In the rows, 128 means zero.
These are runs of 7 systems, one row a step. Runs of the same system follow the same rule from any start.
run 1, bev, 8 rows:
[[150 142 148 105 142 110 113  95 155 143 102 223 148 170 111 123 216 164
  127 118]
 [138 117  92 159 119 105 124 108 123  71 200  54  87 162 170 120 129 122
  152 176]
 [ 97 125 119 124 105 104 159 153 167 156  44 113 109 136 104 174 127 116
   99  56]
 [178 127 181 147 172 142 131  98 173 124 179 192 138 161 141 117 150 121
  179 145]
 [125 149  97 123  79  68 161 104 107 113  97  65  92 127 157 124 112 148
  125 194]
 [123 115  92 106 152 115 120 131 158 154 128 161 133 160  95 161 196 109
   98  48]
 [134 120 175 176 132 153 153 133 164  76 170 119 106 160 181 102  97 138
  175 149]
 [139 142 126 117  91  71 123 107 121 168  43 101 119 129  95 173 132 139
  121 157]]
run 2, tunu:
[[ 97 111  99 113 149 171 132 164 135 161 123 151 141 111  83 152 136 109
  100  42]
 [132 133 199 144 129 174 141 146 120 117 142 154 143 113 153  95  70 160
  167 168]
 [142 140 100 110 103  82  85  99  78 149  91  81 135 104  98 150 131 118
  106 178]
 [107 121  88 102 166 167 137 152 125 137 173 156 148 102 117 115 139  93
   94  56]
 [101 125 170 153 101 175 149 157 115 109 113 131 120 127 147 104  77 199
  159 163]
 [157 123 137 111 125  81  58 114  94 166 101  99 147 120  83 175 134 102
  116 150]
 [113 136  92 119 160 172 158 126 133 112 164 147 142  76 141  88 119  67
  103  85]
 [103 131 131 134  95 161 155 147 101 139 106 138 116 137 122 121 109 231
  155 171]]
run 3, tunu, 8 rows:
[[ 82 148  97  61 103 104 186 179  95 161  81 130 131  86 138 115 109 144
   70  84]
 [116 110 183 139 137 187  43 152  97  99 157 181 170 140 120  97 149 180
  132 127]
 [129 114 109 165 111 135 110 127 100 128 135  24 109  94 110 164  57  88
  140 168]
 [120 146 113  89 147 149 164 128 135 191  73 190 156  79  81 138 135 106
   98  78]
 [134 135 163 111 141 154 123 147  80 107 198 158 153 117 170  69 105 178
  150 182]
 [ 98 121  93 126  80  98  80 140  80 125  80  43 118 116 105 158 115 132
   91 135]
 [124 111 132 129 177 196 116 143 149 155 148 182 161 101  83 139 131  86
  120  54]
 [130 145 162 139 108 154 174 132 102 122 130 120 123  98 161  92  57 168
  167 206]]
run 4, sadu (8 x 20):
[[106 100  90 122 170 167 155 164 161 131 199 160 121 163 125 135 166 129
  122  41]
 [115 121 214 168  87 131 131 152 150  83  89 111 111 159 174 113  84 175
  160 151]
 [169 140 117 120 123  68  82  72 129 160  76 108 135 118  85 172 158  71
  112 148]
 [132 136  75 115 172 149 202 117 159 126 205 162 115 131 150 102 151 103
  134  99]
 [ 93 123 162 126  80 112 136 175 120 108  96 122 112 173 158 121 126 225
  133 133]
 [161 114 154 142 135  90  38 103 135 119 117  94 143 135 107 162 143  58
  115 121]
 [125 148  70 147 147 163 215  93 174 123 136 140 104 104 134 110 125  88
  138 116]
 [124 125 160 100 113 102 149 163 117 162 122 157 122 177 131 146 142 224
  150 144]]
run 5, zosi:
[[101  96  84 118 141 136 171 186 136 156 183  94  99 159 118 168 115 143
  133  72]
 [114 129 226 144 109 138  99 150 156  94  65 165 148 139 149 108 120 146
  125  99]
 [172 146  99 155 130 112 109  47 120 119 133 104 121 109 117 127 140  92
  148 211]
 [115 121  69  82 145 104 194 164 131 179 153 115 110 130 118 161 127 116
  108  74]
 [108 126 196 136 119 157 111 152 146  90 112 189 144 159 156  89 150 187
  133 105]
 [154 128 120 169 108 105  87  78 113  98 128  58 112 127 127 140 116 102
  147 201]
 [122 127  81  96 153 117 171 140 150 178 121 131 126 109  95 165 133  72
  101  56]
 [120 140 178 132 130 169 161 139 145 107 131 204 137 145 160  81 136 195
  156 139]]
run 6, Mosi:
[[132 121 167 140 126 137 135 148 153 188  54 106 134  95  73 194  67  79
  134  89]
 [185 166 172  95 166 114 151  86 134 151 147 212 164 103 143  92 142 109
  147 173]
 [107 138  63 106  93 106 134 125  64 103 157  95 110 133 154  95 148 196
  113 188]
 [ 78  91 121 130 129 158  85 190 124 118 134 105 135 135 108 152 128 121
   92  35]
 [150 133 198 182 136 172 133 107 174 107 105 140 134 108 134 119  77  90
  169 141]
 [162 153 107  97 120  85 138  97  88 187 105 127 130 110  95 155 132 151
  137 200]
 [111 127  99  74 152 121 136 164 102 123 193 153 146 125 158  93 154 126
   91  84]
 [ 90 120 150 185  92 180 111 134 139  60  97 109 115 135 149  98 112 165
  136 130]]
run 7, vam:
[[119 123  97 113 157 162 216 164 125 169 187 115 114  98 129 137  64 115
  152 113]
 [114 153 187  91  97 106 125 144 108 124  64 184 154 130 152  90 145 192
  109 139]
 [151 113 102 151 141 133  38  89  98  99 180  93 140 124 109 129 154  92
  125 164]
 [ 88 122  88 124 121 154 195 170 132 147 121  83 106  92 125 146  68 103
  113  79]
 [132 139 193 117 129 158 123 136 128 149  96 213 161 133 116 111 141 190
  145 137]
 [157 136 120 130 124  89  85  94  90  94 170  75 130 119 154 108 122  98
  129 196]
 [ 88 125  66 109 127 143 152 148 127 152 100 111 123  96  96 149 124  98
   83  59]
 [123 117 179 143 142 186 132 156 131 128 156 184 143 148 131 112 121 194
  167 135]]
run 8, sadu, 8 rows:
[[126 124 112 165 139 171 105 104 134  99 145 114 131 107 118 115 120  91
  130 130]
 [119 133 117 124 121 140 178 141 124 167 112 125 117 115 110 147  96 153
  143 136]
 [144 133 170  96 139 109 100 139 110 138 139 162 159 127 136 115 135 129
  122 130]
 [115 134  90 146 115 147 117 103 111  88 132 104 122 108 137  99 133 120
  113 145]
 [115 111 113 127 131 148 138 152 124 166 129 118 122 130  93 166 116 144
  135 107]
 [141 134 185 119 139 128 126 139 131 123 135 151 150 115 151 108 103 112
  135 129]
 [123 146  95 133 109 131 122  94 106 117 101 121 126 110 119 112 142 139
  118 164]
 [127 108 104 113 148 135 127 151 115 158 173 117 128 134 107 157 127 127
  131 107]]
run 9, Mosi (8 x 20):
[[ 98 135 220 158 109 180 113 149 158  69  68 180 151 122 163  74 111 153
  126  97]
 [173 120 137 156 122 118  54  89  86 151 138  81 134 128  80 173 112 131
  168 221]
 [117 144  73  58 156 117 188 157  98 176 155 125 143  64 127 121  98  71
   81  82]
 [ 99 138 181 152 113 196 130 137 140  76 102 207 145 137 157  60 145 209
  140 130]
 [146 100 142 144 108  90  46 140  77 138 151  35 121 151 103 185  97 140
  150 185]
 [117 143  93  92 158 141 159 132 132 152 119 139 155  45 115 116 105  25
   75  58]
 [124 141 167 158 121 204 161 113 137 112 119 210 131 140 137  79 130 225
  180 179]
 [137 106 143  87 104  38  62 171  59 154 149  39 125 154 128 178 105 144
  115 160]]
run 10, gek, 8 rows:
[[133 116 192 120 141 146 161 175 140 153 160 176 132 167 144 131 109 194
  174 130]
 [147 146 160 118  94  56  84 106 106 104  79  77 134 115 151 120 117  96
  105 172]
 [121 127  42 145 158 188 130  91 131 125 160 142 132  97  88 123 159  89
  115 105]
 [106 115 158 114 125 136 186 194 131 150 149 140 112 160 150 136  95 196
  155 111]
 [150 137 190 122 110  74  54 111 119 111  73 120 154 127 135 127 138 106
  107 147]
 [135 134  54 158 151 177 146  77 132 111 170 115 117  96 111 113 131  83
  136 148]
 [ 95 117 126  91 120 126 187 192 123 173 124 137 117 147 125 148 113 186
  128  91]
 [150 130 209 126 126  98  52 121 127  97 113 147 162 142 148 108 144 116
  124 139]]
run 11, vam, 8 rows:
[[104 121 117 172  97 151 165 121 157  93 118 122  84 181 146 123 143 203
  163 149]
 [170 119 173 115 131  50 100 127 146 170 109 101 127 161 111 192 128  94
  140 130]
 [134 144 112 142 155 143 170  92 185  90 146 164 126 116 159  87 154  60
  116  90]
 [113 126  82 141  96 122 165 115 132 133 114 121  86 178 120 146 162 216
  153 162]
 [159 107 190 105 147  57  86 157 147 148 148 113 139 169 137 173 131  84
  126  91]
 [119 145 113 177 128 170 161  79 188  61 103 149 114 112 153  79 145  84
  123 111]
 [140 122  86 131 114 108 164 115 123 181 128 114  92 172  90 184 145 197
  168 173]
 [150 123 195  85 154  56 116 165 150 129 154 135 146 151 172 130 129  72
  107  73]]
run 12, gek:
[[128 131 119 171 110 149 141  96 150 125  89 116 106 135 108 142 124 141
  152 156]
 [154 132 122  89 151  85 150 132 130 177 149 135 130 136 119 155 136 106
  128 119]
 [110 143 135 123 118 127 135 125 135  80 122 149 132 126 170  76 147 131
  104 114]
 [127 114 105 159 114 141 105 112 126 126 127 105 109 159 100 155 147 165
  147 154]
 [139 119 143 109 147  97 142 148 149 150 148 110 126 127 135 154 110  76
  125  90]
 [118 153 138 137 115 148 150 101 148  99  84 172 133 115 144  87 147 140
  122 131]
 [147 120 100 126 127 108 118 116 107 147 162 106 111 158 112 157 147 162
  150 170]
 [115 122 133 109 133 102 128 157 141 117 134 107 130 123 150 131 120  77
   95  69]]
run 13, bev:
[[159 141 189 141 127 126 131 109 137 122 119 144 135 125 147 111 102 134
  163 178]
 [135 148  76 104 116  90 131  95 101 144 111 110 124 110 115 132 152 120
  105 156]
 [105 114 102 121 145 149 147 154 142 116 170 141 124 148 137 121 149 132
  117  73]
 [123 119 184 158 107 138 111 142 137 108 103 116 123 148 139 131 105 161
  151 143]
 [157 137 122 121 135  97 110  95 126 154 110 116 136 110 103 152 133  81
  124 147]
 [117 141  95 117 143 143 186 126 139 124 156 150 120 117 148 101 133 123
  122 114]
 [112 119 149 129 106 127 112 150 117 124 118 131 125 162 131 131 137 195
  138 136]
 [146 120 138 133 133 101  82 114 130 119 132  98 134 127 122 145 133  77
  118 123]]
run 14, zosi (8 x 20):
[[109 112  98 113 127 102 148 156 145 130 146 117 105 173 138 148 160 146
  116  80]
 [124 120 176 170 119 147 110 125 172  89 105 140 120 162 142 120 138 138
  144 112]
 [158 140 122 150 119  99 140  83 148 135 104  99 108 129 119 151 121  98
  148 167]
 [135 135 105  96 146  94 172 129 151 156 137 152 120 144 130 140 157 115
  119  95]
 [115 128 144 144 115 134 137 130 146  91 134 147 115 168 162 102 154 177
  140 131]
 [139 117 127 153 112  98  98 110 138 117 114  78 108 153 121 158 131 113
  135 142]
 [136 134 120 128 147 126 160 114 171 141 119 148 124 124 120 140 138  82
  124  85]
 [128 141 135 131 116 127 170 117 142 124 118 158 116 146 147 109 137 177
  152 159]]

Name the system that made each run.
run 15 (2 x 20):
[[104 109 106 168 123 226 125 135 100 142 142 146 122 129  81 133 118 216
  169 161]
 [148 115 205  98 132  70  91 178 100 156 141  73 147 115 141 161  58  86
  128 129]]
 : zosi
run 16:
[[147 135 148 116 119  70 160 127 155 147  96  95 113 128 140 157 101  85
  127 123]
 [134 148 120 124 141 137 133  88 147 107 126 192 143 129 138  89 185 126
  117 123]]
 : tunu
run 17:
[[132 133 167 110  95  64 108 150  84 103 135  60 121 130 178 114  86 139
  126 184]
 [111 135  80 130 131 144 102  93 149 125  73 150 141 101  86 135 179  80
   80  71]]
 : bev
run 18, 2 rows:
[[130 123 145 179 135 166 114 101 180  93 106 143 127 134 122 121 139  95
  136 101]
 [151 143 125 136 121 112 182 102 144 161 107 118 106 124 120 149 104 132
  162 173]]
 : zosi
run 19:
[[119 119 121 172 100 118  62  95 149  73  89  96 114 159 125 133 171 117
  112 122]
 [147 117  95 157 158 144 173 107 179 153 158 120 100 143 105 170 125  90
  162 110]]
 : gek
run 20 (2 x 20):
[[104 114  88 146 101 118 123 134 131 129  98  68 102 138 105 168 124 126
  115 110]
 [141 120 175 130 160 150 145 144 161 156 139 169 142 133 118 143 113 114
  151  96]]
 : vam
run 21 (2 x 20):
[[165 122 200  98 136  44 117 155 130 135 163 103 131 163 173 146 109 110
  144 140]
 [115 146  93 153 120 141 124  77 168  78  76 141 128 108 132  95 172  70
   88  92]]
 : vam
run 22 (2 x 20):
[[150 155 215  95 144 113  93 123 122  99 122 192 184  96 173  61 131  98
  108 132]
 [115 141  23 145 105 154 131  78  75 103 148  85 106  97 116 106 141 149
  120 200]]
 : zosi
run 23:
[[121 118 132  99 120  70 139 164 125 139 142  86 116 148 150 151 118 121
  113 103]
 [115 131 138 149 129 158 104 109 157  91 101 170 141 131 126 102 169 124
  112  96]]
 : zosi
run 24, 2 rows:
[[126 151 161 116 134 145 162 132 131 122 110 158 148  84 154  89  94 107
  121 128]
 [126 138 106 123 111 139 110 111  83 137 121 134 133 120 109 119 142 180
  130 182]]
 : gek
run 25 (2 x 20):
[[115 112 124 137 110 108  88 135 129 101 131 109 118 173 135 134 163 153
  119 117]
 [132 118 116 154 138 134 127 117 156 122 135  97 116 126 119 150 119  74
  130 102]]
 : Mosi
run 26 (2 x 20):
[[164 135  87 100 130  43 110  99 103 152 143  50 120 108 122 164 120  49
  106 154]
 [ 90 130  83 107 155 183 182 147 158 133 133 200 136 120 119  99 168 131
   97  39]]
 : zosi
run 27, 2 rows:
[[127 127 142 108 153 132 162 139 173 149 130 202 135 163 126 128 176 146
  128  68]
 [142 127 152 163 109 104 113 103 144  69 145 106 103 178 174 108 144 155
  157 177]]
 : vam
run 28 (2 x 20):
[[104 142  97 108 110 145 125 129  84 129 109 138 140 101 119 105 136 164
  103 145]
 [116 106 120 122 143 151  85 156 102 128 172 121 143 128 113 134 132 128
  117 105]]
 : bev
run 29:
[[150 147 132 119 147 130 144  98 135 148 118 156 145  88 118 121 122  84
  126 136]
 [126 139 111 113 123 132 154 126 104 134 150 149 125 133 136 107 139 179
  138 166]]
 : Mosi
run 30, 2 rows:
[[143 129 110 139 139 107  92  88 152 102 130 116 130 129 127 129 163  61
  110 110]
 [114 127  90 150 128 151 198 121 165 128 136 134  95 147 132 132 130 148
  151 120]]
 : sadu
run 31:
[[148 137 154  62 144  83 119 158  84 172 156 145 160 114 135 127 120 132
  117 139]
 [ 99 140 115 133 116 161 107 120 102  67 138 131 143  95 161  61 133 125
   98 133]]
 : Mosi
run 32, 2 rows:
[[127 132 121 112 112 119 122 130  99 168  92 126 136 113  93 154 124 154
  123 148]
 [135 127 127 105 156 124 116 134 121 118 178 140 148 121 144 110 139  93
  112 107]]
 : bev
run 33 (2 x 20):
[[ 99 126 144 142 135 214 103 155  93  88 155 151 159  77 139  71  93 136
  121 124]
 [115 122 166 140 101 161  97 155  77 150  95  98 143  95 100 143  62 169
  145 174]]
 : Mosi
